(in the rows, 128 means zero)
One turn moves each row of this set onto another row. After a few examples, where does it send each row asked below?
J_440: [108 137 146 115 120 106 107 156 104 101 105 157 145 139 128]
J_65: [107 117 140 122 131 142 152 123 115  99 119 105 155 133 172]
J_584: [131 123 146  82 131 136 115 155  83 119  96 152 146 131 131]
J_500: [146 113 120 104 119 135 133 133 118 184 127 123 123 118 113]
J_5: [133 158 135 121 125  90 135 120 134 116  98 165 111 154 126]
J_904: [107 107 146 125 134 145 145 120 122 108 112  93 149 127 159]
J_211: [115 111 120 109 125  93  99 148 108  94 132 141 129 142 123]
J_853: [144 132 143  95 150 163 154 133  79 110 103 153 114 129 144]
J_628: [143 111 137 144 164 137 154 114  88 113 118 139  93 131 137]
J_986: [113 111 145 120 123 154 152 113 130 122 105  88 145 126 143]
J_413: [147 168 127 102 124 117 146 126 153 126  97 147 102 135 119]
J_536: [116 123 138 126 109 151 167 110 134 124 107  94 141 130 137]
J_275: [138 151  97 131 118  93 152 154 114 105 128 144 119 130 132]
J_848: [107 127 136 111 117 140 159 127 115 108 120 117 165 140 173]
J_982: [140 141  99  81 107 143 161 134 123 137 151 144 110 135 126]
J_887: [124 128 126 118 124  89 110 162  97 106 108 148 142 135 126]
J_621: [131 166 103 111 107 127 159 152 141 132 136 137 117 117 124]
J_305: [151 151  97 101 110 132 167 144 122 150 133 135 116 120 126]
J_162: [123 111 140  66 124 144 103 147 101 111 114 144 134 137 119]
J_769: [144 123 133 117 182 116 127 120 139 130 128 136  97 129 163]
J_350: [135 134 154  82 147 125 123 119 112 142 111 175 129 152 160]
J_309: [147 144 131  90 137 126 123 131 162 148 100 126 107 121 116]
J_759: [124  86 134 131 135 115 114 106 109 135 136 132 102 143 108]
J_124: [129 130 157 112 156 170 153 120  90 115 118 158 110 133 153]
J_583: [135 113 130 129 150 138 152 105  99  95 132 143  81 143 124]
J_441: [124 108 147 148 164 141 142 109 104 130 136 136  96 130 143]
J_601: [130 139  94 117 122 101 148 140 119  93 152 145 105 140 134]
J_43: [104 127 132 130  95 121 157 115 126 126 116 111 161 145 147]
J_169: [117 161 118 132 114  97 137 156 124  96 125 148 127 131 128]
J_578: [111 129 131 137  99 131 168 109 133 124 114 104 146 139 137]
J_229: [131 132 118 106 115 141 135 139 143 176 139 122 122 113 118]
J_76: [116 133 164  89 133 152 122 141  89 115 101 164 140 136 138]
J_137: [139 129 137  76 137 170 150 127  99  97 118 149 101 136 128]
J_176: [104 127 134 113 101 130 154 124 118 122 120 119 170 144 161]
J_607: [125 100 137 140 145 128 120 119 127 167 140 119 111 121 123]
J_300: [125 138 150 105 130  94 114 119 117 132 101 176 130 159 138]
J_66: [132 103 124  86 109 137 120 122 119 167 142 134 121 136 106]
J_683: [141 120 134 110 165 112 107 126 154 145 115 119 103 121 135]
J_191: [145 135 140  93 171 133 139 118 121 134 127 161 107 140 175]
J_512: [138  91 136 144 148 119 123 117 101 155 124 122 109 126 117]

J_441 goes to J_124
J_275 goes to J_305
Where do these go?
J_162 goes to J_211
J_191 goes to J_350
J_848 goes to J_176

One turn moves each row of this set onto another row. After a few examples, where does it send each row asked below?
J_223: [ 94 149 133 133 125 155 106 146 129 152 137 127 152 163 133 128 106 131
 174 170 120  98 119 144 158 118 129 113 151 131 132 113 125 109 103 125
 109 111  97 138 146 144 128 136]
J_409: [137 134 136 123  98 117 133 160 136 115 148 141 105 137 120 136 172 140
 110 100 120 128 117 120 117 152 146 132 173 101  94 148 123 175 126 136
 124 133 131 136 122 138 146 143]
J_319: [153 123 150 163 134 143 140 135 135 140 107  87 154 119 135 129  90 137
 115 131 101 119 125 136 136 100 116 119 118 147 155 106 118  74 128 117
 137 160 135 134 130 126 124 109]
J_575: [152 138 126 162 128 119 171 117 123 144 155  93 123 112 135 143 123 139
 127 114 116 166 125 137 135  84 139 104 125 150 142 150 129  95 128 136
 151 160 148 136 126 134 135 125]
J_407: [122 103 153 102 118 134  98 135 133 107  94 118 141 145 131 115 143 134
 135 164 128 113 133 118 152 148  98 144 146 110 126  86 103 139 105 124
 132 127  96 130 121 138 133 133]
J_891: [141 164 109 171 182 146 145 149 113 133 152 116 135 120 135 116 120 147
 132 106 135 109 106 144  97 152 163 122 125 133 105 142 137 171 124 128
 109 123 136 116 113  98 136 139]
J_972: [129 169 122 150 125 126 118 144  94 134 186 125 114 144 130 120 141 132
 171 143 103 154 109 138 142 112 154 109 118 126  92 141 134 160 101 153
 117 125 107 131 131 128 118 133]
J_290: [ 90 134 108 146 112 104 126 120 103 141 160 131 133 145 150  96  96 103
 120 154 114 128 137 132 125 112 115 129 134 136 106 136 113  94 136 136
 131 148 131  93 158 142 134 153]
J_46: [145 100 145 158 117 133 140 128 153 126  98 106 152 101 119 126 108 125
  96 130 107 127 111 135 132 111 100 116 125 137 149 116 130  88 130 102
 117 127 158 161 130 126 129 125]
J_152: [153 152 153 123 183 139 140 124 106 139 137 150 117 130 113 154 113 161
 136 144 143 123 129 129 140 163 135 122 136 132 106 136 118 161 129 131
 148 164 104 100 129 147 127 151]
J_367: [139 112 120 126 143 137 157 165 159 129 136 127 138 137 105 134 131 153
 149  93 164 116 108 169 129 168 146 125 162 141 153 139 124 139 137 133
 150 114 138 132 132 123 144 128]
J_612: [156 120 124 153 143 112 147 109 135 128 142 101 118  89 124 121 135 126
 104 121 112 176 114 137 127 104 118 107 111 152 130 148 140 123 124 137
 126 154 170 146 112 128 124 128]
J_539: [134 150 163 137 159 119 122 167 131 147 145 172 123 106 131 175 138 130
 145 134 117 100 108 116 124 106 148 115 165 110 130 121 135 160 117 114
 147 134  95 150 163 132 121 135]
J_810: [155 123 136 137 115 132 149 115 114 108 128  78 131 120 130 118 123 138
 105 111 108 164 122 144 129 113 123 124 114 143 137 125 110 104 137 137
 118 142 174 156  99 121 132 127]
J_35: [145 112 130 120 137 145 148 148 132 117 139 136 125 145  93 136 143 145
 160 115 166 123 104 156 146 181 152 116 156 137 144 117 121 141 144 143
 132 102 123 143 136 143 141 149]
J_690: [150 161 151 135 167 121 134 174 123 139 135 165 139  99 150 168 126 139
 119 120 115 100 118 129 112 109 143 115 170 119 134 139 119 160 127 119
 137 122 143 165 154 113 125 142]
J_188: [105 135 125 127 126 110 134 119 100 102 162 127 111 138 149  91  95 106
 140 149 127 175  99 153 117 124 110 148 113 129 113 107 107 104 142 145
 136 114 127 118 145 121 109 126]
J_370: [123 106 148 112 175 154 120 139 132 127 112 108 129 124 158 137 122 140
 129 115 124  87 133 131 113 148 133 158 173 114 137 128  98 156 142 118
 148 154 136 119 104 118 120 121]
J_196: [145 134 117 116 173 139 126 149 159 138 119 139 127 120 124 126 119 132
 140 112 128  86  67 116 109 139 157 119 150 136 133 114 124 141 136 131
 125 111 163 133 123 114  84 128]
J_730: [111  88 113 157  96  98 121 145 113 118 132 132 130 128 144  93 128 109
 131 156 124 143 138 144 132 133 108 110 144 140 124 103 105  90 145 129
 145 112 118 130 170 113 127 147]
J_369: [107 150 121 123 136 150 124 160 130 150 111 120 151 148 122 150 120 148
 165 151 124  77 138 144 142 137 158 110 184 130 118 144 123 122 118 127
 107 115 109 131 147 122 151 143]
J_174: [145 139 143 139 154 130 126 119  88 149 149 137 128 144 125 130 132 147
 144 167 130 125 154 126 165 143 121 111 120 136 116 127 114 146 108 138
 152 162  89 104 136 156 142 161]
J_897: [126 117 116 152 108  77 158 143 105 115 149 142 108 113 155 101 131  97
 151 148  92 154 145 137 135 104 124 117 143 131 126 132 128 113 125 140
 149 113 113 107 162 121 137 123]
J_576: [121 140 158 143 134 114 123 133 119 146 140 158 126 118 141 153 136 114
 147 161  87 109 116  98 138  97 117 124 140 105 117 118 136 152  96 104
 148 136  79 126 150 143 115 138]
J_842: [142 148 140 159 128 122 155 131 122 147 125 100 147 104 133 140 118 123
 102 133 115 127 129 131 151  83 116 121 113 141 125 160 119  99 117 122
 155 164 163 134 129 132 149 129]
J_237: [132 116 128 151 104 138 147 123 158 120 124  84 135 120 136 118 116 143
 106 111 112 161 113 147 115 108 115 118 144 141 157 120 137  90 132 119
 101 128 151 160 111 127 138 112]
J_954: [125 101 133 128 116 131  95 138 140 113 148 128 116 144 124 104 141 108
 156 131  83 124  89 119 123 141 131 119 138 119 132  82 140 150 117 135
  92 113 115 143 121 136  92 121]
J_867: [104 144 131 147 138  94 132 138 108 126 112 139 120 118 169  96 110 108
 130 177 141 152 119 125 136 114  99 148 116 130 124  97 122 110 135 120
 159 123 110 103 125 123 114 130]
J_751: [122 172 118 158 157 149 129 150  94 131 169 109 119 137 135 124 141 133
 157 121 126 121 112 138 115 143 177 124 131 129  91 143 134 173 124 143
 106 132 120 122 112 112 134 138]
J_190: [157 137 130 141 110 128 135 178 138 121 133 129 122 132 132 127 146 157
 101  83 113 108 116 125 108 151 150 134 166 104 102 150 104 164 137 130
 143 135 153 126 118 116 137 128]
J_69: [115 146 104 113 161 144 139 152 144 145 110 112 150 125 138 150 112 158
 157 135 121  90 145 149 124 132 144 108 185 138 123 163 129 135 115 122
 113 121 133 122 134  95 146 137]
J_619: [134 133 142 118  98 106 135 132 122 110 162 146 109 149 120 123 174 127
 116 123 120 155 113 120 138 137 118 137 129 108 113 127 128 178 114 139
 135 129 118 133 106 162 138 154]
J_302: [158 147 146 132 181 141 159 130 119 139 139 153 125 129 123 162  94 184
 124 117 136 135 128 141 113 160 128 128 153 129 126 143 117 152 144 118
 153 154 119 111 125 128 123 142]
J_376: [113 107 156 110 156 152 107 140 135 116 100 108 129 129 143 132 136 131
 126 139 130  82 133 124 126 158 126 162 165 101 116 112 108 159 127 114
 127 143 102 120 110 127 138 126]
J_264: [135 131 133 119 161 148 106 148 147 126 130 129 118 135 121 127 125 131
 153 125 114 103  65 116 110 151 159 125 151 122 128  88 136 146 135 133
  99 118 125 132 124 127  80 122]
J_937: [132 107 121 128 111 150 137 111 113 123 159 120 115 166 107 107 145 142
 163 135 143 146 103 144 152 167 138 108 134 140 132 111 114 127 133 141
 121  98 119 139 126 155 128 161]
J_374: [102 120 105 147  98  91 145 123 123 115 129 139 115 141 161  81 114 103
 114 150  99 143 128 119 116 127 109 138 145 129 129 110 141 115 140 132
 107 117 130  96 115 146 135 136]
J_877: [137 141 141 172 142 130 135 135 153 153 114  89 144  98 142 123 109 133
 113 140 112 134 123 132 132  82 115 121 117 137 126 143 142  95 101 116
 141 162 132 126 123 122 132  99]
J_477: [133 134 116 131 126  67 120 149 119 124 141 161 119 130 142  97 122 120
 114 155 134 177 132 142 139 128 108 107 123 155 131 107 124 114 142 158
 136 144 138 114 142 139 114 157]
J_962: [127 133 134 127 121  84 126 155 136 120 138 161 131 135 139  99  84 105
 142 157  98 143 120 151 131 115 105 128 125 142 147  98 128  87 123 157
 125 128 120 106 164 140 114 108]

J_302 goes to J_367
J_369 goes to J_751
J_937 goes to J_223
Where do these go?
J_810 goes to J_319
J_897 goes to J_374

